In the rows, zero is written as 100.
A state moves one step at a time under one of 7 hidden systems, and each row is a state written as 18 numbers. Each run below is a few steps of one system.
B, seq 1, 11 rows:
89  85  93  77  56  118  104  108  85  72  76  63  103  75  94  69  121  90
111  95  100  122  108  85  151  103  108  106  120  109  100  123  103  40  98  81
140  69  103  103  91  76  114  112  117  129  132  104  97  91  100  150  118  106
84  103  141  122  111  80  78  75  98  108  57  92  104  116  130  121  90  123
41  126  53  106  118  116  92  117  89  96  103  71  90  99  94  118  93  111
96  131  98  57  86  109  95  70  105  96  105  112  72  94  89  79  89  40
153  62  78  78  107  113  86  116  111  87  103  106  90  101  116  65  75  120
99  71  124  123  59  103  112  112  120  100  91  83  163  108  94  102  105  91
78  119  112  132  133  83  123  105  98  126  129  143  114  104  92  109  87  128
103  123  114  86  110  98  55  91  81  96  119  97  85  72  94  150  132  99
98  120  97  110  111  115  79  93  84  60  39  99  70  117  104  72  96  97
L, seq 2, 11 rows:
127  138  127  91  93  128  127  83  81  115  86  123  108  117  101  87  136  107
120  86  96  107  86  61  104  120  90  112  52  116  72  80  125  105  118  128
77  81  90  115  79  70  120  115  105  114  105  50  71  135  112  111  79  87
107  139  86  70  102  134  115  86  104  126  122  100  103  135  105  134  104  77
130  105  76  75  107  101  68  103  112  100  65  153  89  83  112  120  79  106
69  79  75  103  87  79  60  129  114  94  105  77  95  91  103  88  53  106
53  125  97  101  122  125  97  77  108  98  141  83  127  102  80  109  90  73
126  111  105  93  127  133  85  85  92  60  95  145  111  76  77  100  116  94
113  60  119  108  85  77  69  112  98  76  87  89  106  67  106  55  100  117
58  90  113  122  100  90  148  92  97  112  124  65  117  102  97  66  108  100
121  115  128  109  110  118  145  81  79  101  109  124  94  109  75  126  138  109
F, seq 3:
106  110  77  100  81  134  99  96  127  131  91  66  94  145  96  129  79  97
70  109  94  59  117  85  110  75  88  124  80  114  85  86  139  92  73  121
82  73  92  116  89  42  114  123  98  94  114  89  89  71  105  118  123  73
100  120  123  114  74  106  80  84  132  124  129  91  99  116  62  95  78  66
86  131  66  71  130  124  71  101  106  105  105  140  124  82  109  103  74  106
92  92  118  120  79  61  81  122  82  73  55  125  103  70  104  97  117  105
117  109  131  108  74  114  93  123  79  84  149  77  97  119  71  71  113  96
131  117  89  76  124  160  95  64  108  100  91  110  114  94  93  116  121  103
115  76  81  109  122  88  114  107  93  70  47  123  70  104  120  70  84  115
104  49  128  109  73  94  130  121  89  95  123  62  119  118  102  103  98  127
92  132  107  115  125  119  139  64  107  133  116  91  108  126  100  112  122  90
P, seq 4:
85  88  107  110  100  104  141  85  86  109  93  40  99  119  117  119  136  108
85  95  122  49  85  79  118  102  58  82  129  109  78  97  110  109  91  87
125  127  85  86  84  85  81  125  117  134  120  144  91  93  101  70  79  95
112  89  83  139  114  107  124  82  146  149  88  93  107  99  92  103  100  123
59  69  109  110  112  105  131  96  81  75  102  86  107  110  89  147  82  123
65  133  111  77  79  98  66  118  77  73  94  133  109  96  92  105  75  80
113  155  92  118  116  115  75  89  115  122  79  119  104  96  103  57  120  97
106  76  94  113  141  120  118  69  103  100  114  60  100  80  99  95  134  123
101  54  116  73  100  101  99  102  82  48  134  91  98  99  92  107  76  81
140  111  96  92  60  102  65  132  113  89  78  129  101  113  98  87  87  73
120  106  90  140  102  89  104  93  119  128  49  81  85  108  120  98  132  109
M, seq 5, 11 rows:
68  116  94  106  111  114  94  105  94  68  86  101  163  96  116  98  122  69
108  130  105  119  65  87  84  142  99  100  133  117  108  101  70  88  116  69
166  88  132  112  104  110  69  91  110  97  107  102  89  102  93  70  107  116
113  46  103  111  113  104  118  101  92  71  85  84  126  76  105  122  132  128
94  78  104  71  64  74  142  136  68  88  126  99  98  110  117  108  102  90
115  125  111  102  99  76  99  108  87  142  111  83  61  131  133  90  103  126
88  90  88  105  120  83  91  62  110  110  62  79  52  63  105  115  109  109
69  91  48  57  102  128  129  93  100  91  104  94  90  84  94  90  76  89
83  135  95  97  105  106  122  91  121  153  132  115  126  126  107  100  80  91
90  118  109  141  129  79  71  89  121  99  80  140  86  104  85  116  68  97
83  99  108  92  86  143  66  91  96  53  68  91  110  103  75  96  71  103
Y, seq 6 (11 x 18):
112  58  57  77  116  126  145  89  114  97  112  91  110  76  97  107  110  101
93  81  137  93  95  106  115  114  70  59  141  108  109  124  81  102  72  102
101  114  111  139  100  88  54  105  112  88  60  114  76  109  87  79  70  108
101  104  94  121  112  104  86  88  118  132  72  77  134  83  125  126  139  125
79  96  113  79  93  95  155  72  78  93  109  73  92  102  109  108  130  63
110  119  96  84  92  94  89  132  72  85  130  95  59  119  105  49  85  100
145  84  99  103  111  85  69  97  136  127  104  141  105  73  103  87  82  114
75  62  79  121  102  94  141  105  118  112  96  96  120  97  91  151  91  114
66  129  137  88  66  124  112  91  74  95  92  85  99  141  88  104  81  99
94  154  86  101  135  101  49  83  99  99  86  110  69  96  112  74  99  90
118  93  76  89  95  86  88  118  111  109  107  108  129  56  116  122  146  85
M, seq 7, 11 rows:
72  101  122  88  112  128  71  93  75  71  83  101  126  98  99  137  84  136
78  107  96  94  73  83  83  122  98  78  90  76  132  115  130  93  106  45
122  142  94  129  73  102  101  126  101  118  95  104  78  108  76  60  132  98
137  85  128  88  123  106  83  61  102  97  117  115  90  54  84  89  121  115
105  45  68  98  123  109  110  122  104  75  125  84  125  96  112  127  92  115
102  89  118  98  48  79  148  121  98  126  99  99  101  140  109  116  86  94
97  128  121  108  124  76  96  92  70  103  70  117  58  113  128  80  97  128
59  108  87  86  107  109  65  79  92  89  95  56  82  62  95  117  111  103
106  102  49  75  91  118  119  100  128  106  109  89  104  106  103  81  97  47
111  123  98  122  103  108  127  103  121  151  111  145  112  102  79  92  91  128
90  77  139  111  133  83  75  73  101  75  105  127  101  88  92  110  60  109
F, seq 8 (11 x 18):
109  127  76  100  72  144  109  125  108  129  121  103  114  110  66  86  99  128
89  107  115  93  140  111  91  67  75  82  74  125  81  74  97  122  101  138
115  74  103  113  106  72  96  123  82  49  95  78  89  126  128  92  111  66
129  96  109  87  51  131  119  95  123  139  105  74  122  121  98  83  105  99
83  113  71  95  144  111  134  77  99  121  101  126  78  79  94  93  94  136
89  60  105  127  115  61  89  109  99  66  82  89  84  100  108  144  88  94
94  117  130  97  69  96  96  103  106  118  122  73  127  144  118  74  86  69
95  136  60  78  99  119  109  104  107  147  104  119  108  73  100  113  121  118
85  90  110  117  112  67  77  87  92  78  73  112  48  63  83  100  89  106
100  79  117  90  85  103  82  116  95  60  141  78  126  120  98  94  83  63
122  132  100  91  84  129  114  91  119  131  85  135  142  102  98  92  119  91
B, seq 9:
123  142  72  102  110  130  109  106  102  92  94  106  101  134  100  99  130  59
121  68  86  80  83  88  124  92  113  109  64  137  79  57  90  97  94  113
93  70  143  109  92  88  103  94  84  99  123  50  114  104  117  65  105  127
92  117  79  140  126  88  122  120  106  99  117  99  109  141  108  133  114  68
100  117  97  78  79  84  89  88  108  134  74  134  62  76  90  135  83  110
89  99  105  81  117  124  66  76  89  93  94  53  100  94  127  64  96  126
81  92  65  115  105  109  122  118  111  60  105  94  116  118  88  95  92  46
126  103  116  78  62  84  114  112  107  133  116  148  83  101  84  94  68  104
129  91  118  101  119  115  66  90  104  115  109  79  138  92  131  98  122  139
58  94  92  148  120  94  105  102  105  62  74  104  120  97  81  123  101  80
83  135  112  78  77  100  112  110  69  111  125  123  54  102  68  99  84  113
Y, seq 10, 11 rows:
141  119  101  94  106  120  113  88  114  123  118  135  128  79  92  77  136  96
109  56  75  100  117  104  123  101  100  72  126  90  67  90  71  135  98  93
99  79  133  90  66  103  72  122  88  74  92  89  123  130  112  91  58  114
85  121  104  143  136  88  99  79  115  107  53  126  105  101  107  74  95  106
93  115  101  111  93  100  105  104  84  122  113  73  97  77  90  139  161  120
104  86  107  61  77  101  104  74  104  92  113  60  77  110  110  77  91  50
119  103  80  100  130  80  99  138  86  94  116  133  98  123  137  69  78  114
111  85  111  105  79  90  112  98  116  125  88  146  102  55  67  110  97  129
63  90  83  119  102  124  106  90  121  109  117  50  109  118  78  126  78  101
102  138  137  87  95  99  80  93  77  89  87  110  102  146  126  120  97  75
89  123  58  90  112  94  86  104  94  94  57  116  72  60  112  72  117  101
P, seq 11, 11 rows:
102  90  67  68  88  128  130  110  78  88  100  92  87  86  87  147  127  113
85  86  127  97  90  55  85  99  94  87  87  115  71  87  109  54  58  93
122  127  90  117  98  112  84  126  119  136  123  102  148  125  117  113  118  102
89  91  89  102  106  106  145  56  110  102  75  93  57  85  71  118  111  82
84  86  120  90  99  96  90  131  62  79  118  97  103  113  116  81  66  152
101  122  93  87  94  89  69  89  130  117  100  127  133  77  108  118  106  52
111  113  83  141  120  121  139  101  101  96  90  99  68  124  73  70  112  112
87  71  124  76  83  107  76  87  88  100  100  63  113  72  106  121  99  140
104  107  98  93  132  79  96  101  99  68  109  136  103  122  124  101  78  47
112  122  68  112  59  123  104  134  107  117  89  92  97  89  69  77  129  111
106  75  150  110  116  80  102  50  104  112  84  79  87  103  120  97  97  115
Q, seq 12 (11 x 18):
134  67  90  69  87  98  96  101  93  96  101  71  94  66  120  114  145  102
117  64  152  100  81  95  133  93  90  80  108  106  104  131  97  68  71  103
86  94  70  138  101  89  111  146  118  129  131  101  134  98  94  111  99  125
75  106  112  119  102  82  77  77  113  98  34  116  92  95  104  129  77  101
89  154  83  84  101  111  73  123  68  89  122  99  57  117  91  92  99  92
107  95  97  73  91  100  106  58  125  112  106  87  101  61  97  81  123  50
139  56  93  90  124  108  138  110  78  64  100  117  83  110  109  92  102  121
103  85  128  112  65  105  73  122  110  113  118  91  150  90  90  79  87  132
66  115  95  151  142  86  116  93  112  98  81  112  116  129  109  105  87  89
96  132  72  92  83  128  66  109  95  110  74  84  78  95  86  148  115  116
95  129  130  56  106  99  100  52  88  109  110  105  73  104  114  70  85  75
L, seq 13, 11 rows:
126  97  61  106  146  112  129  91  126  131  135  110  94  112  106  97  95  106
119  84  112  103  85  133  86  105  110  104  75  122  122  115  87  132  66  143
52  130  115  92  88  75  65  128  67  86  93  104  110  104  125  92  81  107
76  125  78  136  115  77  92  101  120  101  115  97  93  80  79  108  127  48
130  87  89  89  100  150  96  68  113  73  79  76  77  98  71  87  107  87
112  63  107  55  100  101  104  100  82  92  108  94  131  78  142  86  103  126
84  83  120  122  104  56  140  106  108  114  124  139  110  99  92  88  72  97
108  138  119  131  94  121  90  108  91  117  121  96  71  123  57  94  105  128
101  120  102  114  121  105  71  89  91  97  53  78  114  107  140  114  136  114
87  75  76  96  66  78  133  127  99  75  64  99  107  101  110  104  106  60
106  101  112  59  68  96  112  78  102  123  137  86  58  91  81  98  90  74
Q, seq 14 (11 x 18):
79  105  80  85  115  108  81  82  98  116  109  85  77  59  87  153  113  121
127  97  130  61  105  90  77  81  89  79  105  113  83  125  130  98  76  66
125  101  76  103  64  100  130  140  103  114  115  89  114  108  105  62  131  85
79  62  115  123  102  89  142  74  106  103  71  105  98  71  80  97  93  130
88  101  100  108  129  95  60  128  83  78  134  112  97  111  99  133  67  127
100  137  97  102  77  99  65  95  132  115  78  107  122  111  107  93  98  44
102  122  68  98  115  115  145  93  82  97  69  107  55  100  96  78  127  106
101  72  124  69  96  110  80  80  86  92  131  74  97  57  88  98  105  128
118  76  119  109  125  91  108  101  108  76  130  112  132  137  123  98  80  67
118  107  72  126  64  114  110  136  120  129  65  104  125  111  95  109  118  119
54  122  125  110  113  92  102  69  85  115  75  101  74  91  97  87  79  135

Name the system that made each run.
seq 15:
82  114  123  150  110  100  118  124  77  87  124  94  113  124  84  66  109  123
128  105  144  93  98  94  76  78  84  79  114  96  77  100  89  141  128  75

M
seq 16 (2 x 18):
64  116  100  113  110  69  141  104  66  88  88  84  85  109  125  92  134  83
128  119  111  76  66  98  95  110  86  122  126  91  71  84  93  48  120  107

Y
seq 17 (2 x 18):
131  116  69  75  111  100  86  121  87  124  112  95  69  118  136  126  107  121
85  93  91  98  82  100  82  72  129  102  37  75  114  85  117  94  101  71

B
seq 18, 2 rows:
103  111  108  115  92  117  103  78  138  119  54  117  139  123  109  93  79  84
70  80  80  93  119  105  107  107  98  105  136  116  115  62  81  113  73  143

B
seq 19 (2 x 18):
85  114  100  91  128  105  87  68  101  107  74  76  99  126  139  147  99  95
60  112  64  73  102  101  138  118  68  76  103  101  94  93  110  74  108  85

P
seq 20:
84  93  74  97  92  67  68  109  120  107  85  106  99  44  108  71  97  90
110  103  121  148  112  101  120  99  118  112  126  82  126  145  98  80  106  88

P
seq 21:
102  97  112  78  114  138  108  81  78  84  140  57  110  117  99  129  123  99
139  85  125  79  87  107  127  83  114  135  116  104  130  127  123  125  100  100

Q
seq 22, 2 rows:
78  76  96  101  85  140  110  102  89  73  99  65  130  77  74  90  115  125
91  113  124  108  111  82  144  100  82  80  126  133  107  116  96  76  105  64

B
seq 23, 2 rows:
113  96  75  90  82  97  57  152  86  70  112  95  90  90  99  70  92  103
79  100  107  115  95  108  114  76  123  83  84  117  130  82  72  58  93  58

Q
seq 24, 2 rows:
77  94  120  95  118  81  100  128  60  55  127  114  125  112  123  84  87  101
108  121  118  121  70  93  71  120  92  113  114  53  86  132  100  125  124  92

M
seq 25, 2 rows:
117  79  85  92  79  112  84  129  91  80  119  100  81  61  58  114  112  119
110  61  114  107  99  117  82  82  133  82  96  77  134  120  103  84  63  82

Y
seq 26, 2 rows:
88  106  138  120  86  80  76  99  102  86  90  93  88  147  103  99  59  72
104  129  52  83  97  139  96  127  106  131  105  109  109  117  101  121  87  132

B
seq 27 (2 x 18):
105  113  85  76  104  131  153  101  93  98  121  145  97  112  75  87  82  98
95  119  132  103  124  93  70  91  103  128  127  122  133  110  117  131  77  124

M
seq 28:
130  106  128  79  90  99  55  99  82  84  86  101  103  78  122  57  118  112
105  60  80  134  133  71  124  92  129  101  108  97  110  68  105  76  117  89

Y
seq 29 (2 x 18):
94  80  130  105  47  100  111  96  117  94  86  74  111  131  90  90  74  65
106  131  90  119  144  111  101  100  88  106  79  107  82  141  127  85  92  131

Y
seq 30:
114  92  73  121  157  107  80  82  117  99  120  74  87  85  109  68  111  108
108  49  99  91  86  126  116  99  111  69  124  62  126  104  86  97  95  83

P
seq 31 (2 x 18):
100  104  91  117  67  83  60  136  130  128  100  93  143  101  113  111  93  95
92  120  104  127  106  104  147  68  109  112  69  97  85  132  91  117  116  71

P
seq 32 (2 x 18):
97  120  81  129  100  105  93  132  97  123  113  104  101  86  74  145  125  142
96  89  116  67  71  123  91  56  118  99  86  69  101  101  93  119  87  62

Y
